0: [122 114 120 109 105 120 115 129 129 154 131 128 111 129  98 130 126 121
 133 123  99 150 116 126 135 123 123 116 134 133 128 123]
1: [118 120 126 107 152  92 132  99 114 105 128 118 134 156 128 113 173 118
 102 116 110 109 139 103 141 119  77 133 153 124 106 126]
2: [132 111 104 124 100 107  97 116 121 123 111 113 119 115  99 119 141 119
 116 108 120 131 104 120 140 114 106 114 127 115 113 105]
3: [155 114 114 131 116 120 104 134 104 117 106 110 130 129 112 119 148 122
  97  98 103 162  95 116 152 116  98 122 174  98 100 115]
4: [182 157 148 120 109 235  89 145 157 171 121 164 202 149 115 178 166 126
 130 110 112 202 170 247 184 210 139 156 117 229 114 172]
5: [120 126 116 137 126 100 118 117 124 127 130 107 144 125 139 132 109 128
 115 107 103 108 102 124 133 124 136 125 132  83 134 112]
6: [100 162 138 134 180 135 196 106 157 181 138 147 114 116 151 107  97  97
 136 140 106 135 160 105  99 147 145 118 167 151 141  90]
7: [120 126 101 119 107 120 121 131 126 151 133 129 120 157 119 128 130 119
 127 115 108 137 101 122 144 136 139 135 139 117 136 124]
8: [122 134 120 126 118 110 114 139 119 135 136 127 140 141 134 137 110 113
 121 110 109 118 103 115 153 129 133 137 124  85 126 128]
9: [175 139 206 158 147 107 192 191 120 132 132  65 128 151 169 142 135 167
 133 156 184 131 137 134 142 117 116 144 110 152 140 156]
10: [169 142 185 161 193 121 168 169 128 109 142 100 124 119 188 179 119 144
 163 154 180 139 127 130 173 121 146 132 107 160 138 189]
11: [144 137  93 136 100 156 110 149 124 121 134 118 141 100 113 125 125 167
 127 119 106 125 118 164 108 123 131 161 115 112 119 138]
12: [133 117 100 121  97 123 110 125 124 111 121 123 132 112 107 130 111 129
 127 117 118 125 120 133 129 109 111 140 120 110 117 117]
13: [ 96 150 132 127 150 108 177  74 125 127 149 145 127 131 122 113 101  94
 115 109 128 116 143 106  90 143 130 111 187 134 133  87]
14: [133 112  96 123 106 119  94 124 118 129 119 111 121 111 110 119 135 117
 116 102 121 130 112 125 141 111 106 121 128 111 121 101]
15: [104 137 109 108 165 164 163 125 155 179 100 127 110 103 175 114 130 126
 164 165 120 172 170  99  91 136 154 113 116 147 141 118]
16: [111 105 129 107  99 120 124 120 122 136 150 118 108 127  88 126 116 135
 143 120 104 148 142 112 114 114 119  99 116 144 126 108]
17: [167 124 105 140 117 130  90 146 108 131 112 115 141 131 109 120 135 120
 107  94 106 169  99 131 146 111  92 133 169  94  98 101]
18: [127 221 178 179 239 187 109 155 117  95 129 255 136 164 175 155 178 142
 158 230 168  83 128 147 198 180 255 183  87 142 150 214]
19: [103 161 135 142 186 151 194 109 159 181 133 155 108 115 161 106 110 109
 141 155 111 157 170 106  94 142 158 114 169 165 157  97]
20: [135 117 102 121  94 122 109 115 121 116 126 121 126 110  99 126 113 132
 125 113 118 122 125 145 118 111 115 138 123 116 120 129]
21: [133 119 105 120  97 120 120 117 134 129 130 122 132 110 102 122 113 128
 136 107 118 118 126 124 113 112 120 129 126 118 126 130]
22: [ 99 120 119 125 128 126 106 126 123 124 129 115 110 116 114 119  95 122
 142 134 137 116 141 114 123 123 134 110 117 117 149 123]
23: [ 95 146 127 134 142 103 190  73 115 118 152 143 137 139 116 111 107 107
 117 107 116 109 125 107  82 140 124 116 184 129 135  89]
24: [109 139 115 122 174 158 176 116 165 179 104 137 109  97 172 107 126 135
 150 168 113 176 166 102  95 135 169 117 132 162 157 104]
25: [102 115 124 133 118 132 116 123 125 117 129 117 110 120 116 129 107 122
 129 125 131 109 126 111 113 116 133 110 114 114 143 120]
26: [102 144 181 121 173  86 174 128 105 108 141 111 127 167 153 111 155 138
  98 121 133 110 150 101 115 119  77 161 164 161 121 137]
27: [130 122 104 126  96 121 107 121 130 129 129 127 123 115 107 117 117 122
 125 115 121 117 114 129 134 114 119 131 123 100 131 127]
28: [119 110 104 124 109 131 112 103 124 109 127 103 113 111 115 107 108 113
 115 114 125 124 136 110  96 114 110  98 106 108 123  98]
29: [134 120 102 127 100 112 117 121 126 133 142 125 118 113 114 114 117 118
 116 124 116 120 110 128 140 117 111 136 117 109 136 130]
30: [123 101 113 115 102 110 104 101 119 118 117 108 115 120 104 121 137 111
 108 112 126 128 103 111 143 112 117 112 114 115 115 107]
31: [110 110 119 110  97 134 120 106 126 133 142 106 108 116  94 115 114 113
 133 111 102 137 135 102 104 113 107  98 101 142 122 103]
32: [124 105 103 122 101 121 101 111 119 108 120 119 125 107 122 123 111 122
 128 103 119 117 113 130 121 120 121 123 120 102 117 116]
33: [123 121 106 121 102 116 101 129 142 137 128 130 124 116 106 125 112 114
 124 115 124 125 114 133 127 115 124 126 126 104 135 127]
34: [172 146  93 136 113 147 104 147 124 134 123 129 139 109 111 122 116 154
 117 108 114 137 112 152 119 122 129 162 129  95 102 129]
35: [122 110 104 121  99 119 103 126 121 113 121 124 129 111 121 126 110 120
 129 110 121 111 116 129 134 115 118 128 117 105 122 113]
36: [104  90 175 123  95 210 126 199 117 162 109 141 143 141 123 160 149 145
 169 163 158 179 152 162 118 146 116 142 142 161 101 186]

[212 176 142 151 116 185 105 152 167 187 128 190 196 173 123 168 173 134
 122  89 101 187 163 255 198 208 152 165 129 230 130 176] 4 36 34 11 7
[123 152 215 142 163  93 174 165 117 118 137 105 135 160 161 125 154 154
  96 120 140 105 158 121  89 118  79 158 157 168 124 135] 26 9 1 23 13
[110 138 181 133 177  88 170 151 113 125 136 108 123 163 153 121 169 153
  96 116 139 106 152 109 103 119  80 158 163 178 127 138] 26 1 9 23 13
[155 213 196 157 255 171 130 138 140  89 145 255 138 166 202 145 172 140
 153 243 163 100 133 158 221 175 255 175  88 156 136 200] 18 10 9 19 24
[136 128  96 126 116 152 116 143 130 121 130 132 135 105 111 123 115 172
 136 129 108 123 135 172 107 126 140 146 112 115 130 143] 11 34 20 12 21
[103 119 110 127  99 121 116 110 123 117 121 107 114 119 107 125 125 112
 124 117 134 103 122 110 114 110 121 108 115 112 139 118] 25 28 35 27 32
[163 144 200 159 128 100 172 179 128 126 126  71 128 147 166 138 143 185
 138 135 171 137 127 138 122 119 103 144 113 152 146 142] 9 10 26 25 11
[118 123 121 135 134  96 116 108 122 127 140  94 147 131 146 143 113 121
 108 108 116 108 101 125 134 117 123 115 149  82 125  94] 5 8 35 32 14
[114 128 132 136 143  90 140 102 105 117 126 100 145 134 134 127 115 126
 107 110 123 106 103 112 105 131 121 117 155  94 140  91] 5 25 8 23 32
[162 170 133 186 176 231 109 245 202 127 157 255 165 221 196 150 152 133
 158 198 212 110  94 122 150 156 247 152 133 117 206 190] 18 10 36 7 9
[104  87 171 125 105 193 142 179 132 143 102 131 122 136 139 158 139 158
 150 179 177 159 158 137  96 150  93 152 146 139 110 170] 36 25 0 22 11
[184 143 190 137 195 125 151 167 132 107 137 112 126 124 190 191 134 128
 171 170 187 141 126 137 185 142 162 139 110 162 147 203] 10 9 36 8 22
[140 147 214 148 169  92 179 176 117 120 133  99 136 159 149 120 170 160
 103 117 145 111 167 122  84 121  80 151 143 178 122 138] 26 9 1 10 25
[129 225 110 178 188 219 109 194 145 106 145 255 149 178 194 158 139 141
 176 228 200  97 112 130 176 167 255 178 103 131 185 206] 18 10 36 15 24
[130 132 150 104 106 232  76 162 134 163 113 146 195 143  98 194 166 131
 146 141 122 208 168 225 179 166 146 151 121 189 101 160] 4 36 11 0 34
[107  99 157 127 118 178 158 162 139 132 103 114 114 129 156 146 150 156
 161 173 169 172 151 100  82 148 116 130 138 129 120 157] 36 15 25 22 24
[ 98 108 179  99 100 233 102 184 115 176 113 156 172 150  86 159 159 133
 140 160 150 189 182 200 145 143 117 149 129 166  98 175] 36 4 0 11 16
[115 137 143 105 172  86 134 113 106 107 127 117 125 154 134 109 168 122
 103 122 121  98 139 100 139 122  76 138 160 149 116 125] 1 26 30 2 14
[214 208 126 161 143 150 129 137 152 205 138 217 207 177 144 140 160 150
  98  92  94 153 144 252 179 185 145 143 150 211 136 181] 4 34 11 7 0
[151 104 121 114 122 123 116 133 104 122 115 118 135 147 121 114 167 125
 104 108  97 150 106 113 144 119  89 133 162 110 105 116] 3 17 2 14 1
[118 106 103 119 116 133 116 111 120 102 116 110 113 102 125 112 107 112
 121 118 117 110 127 114 101 116 113 100 108 100 116 105] 28 32 35 25 12
[117 110 104 125 110 131 118 110 126 105 114 109 118 107 114 108 107 110
 121 114 116 120 129 112  95 120 116 100 111  98 114 108] 28 32 25 35 21
[159 185 198 132 253 143 129 140 159  87 145 235 138 160 203 183 175 124
 158 238 187 105 114 161 224 183 250 146  98 159 132 183] 18 10 9 24 19
[121 120 131 112 140 103 115 111 110 101 123 122 123 141 121 116 157 119
 102 109 102 125 121 104 156 117  79 135 170 110 101 118] 1 3 2 14 30
[173 143 201 136 206 122 147 137 148 101 140 153 134 142 191 172 136 127
 175 197 177 129 119 141 235 152 208 136 105 165 136 193] 10 18 9 8 22
[161 141 210 161 136  99 185 189 133 130 125  77 133 156 167 136 148 170
 120 132 164 127 144 131 106 119  98 152 121 167 140 134] 9 26 10 25 1
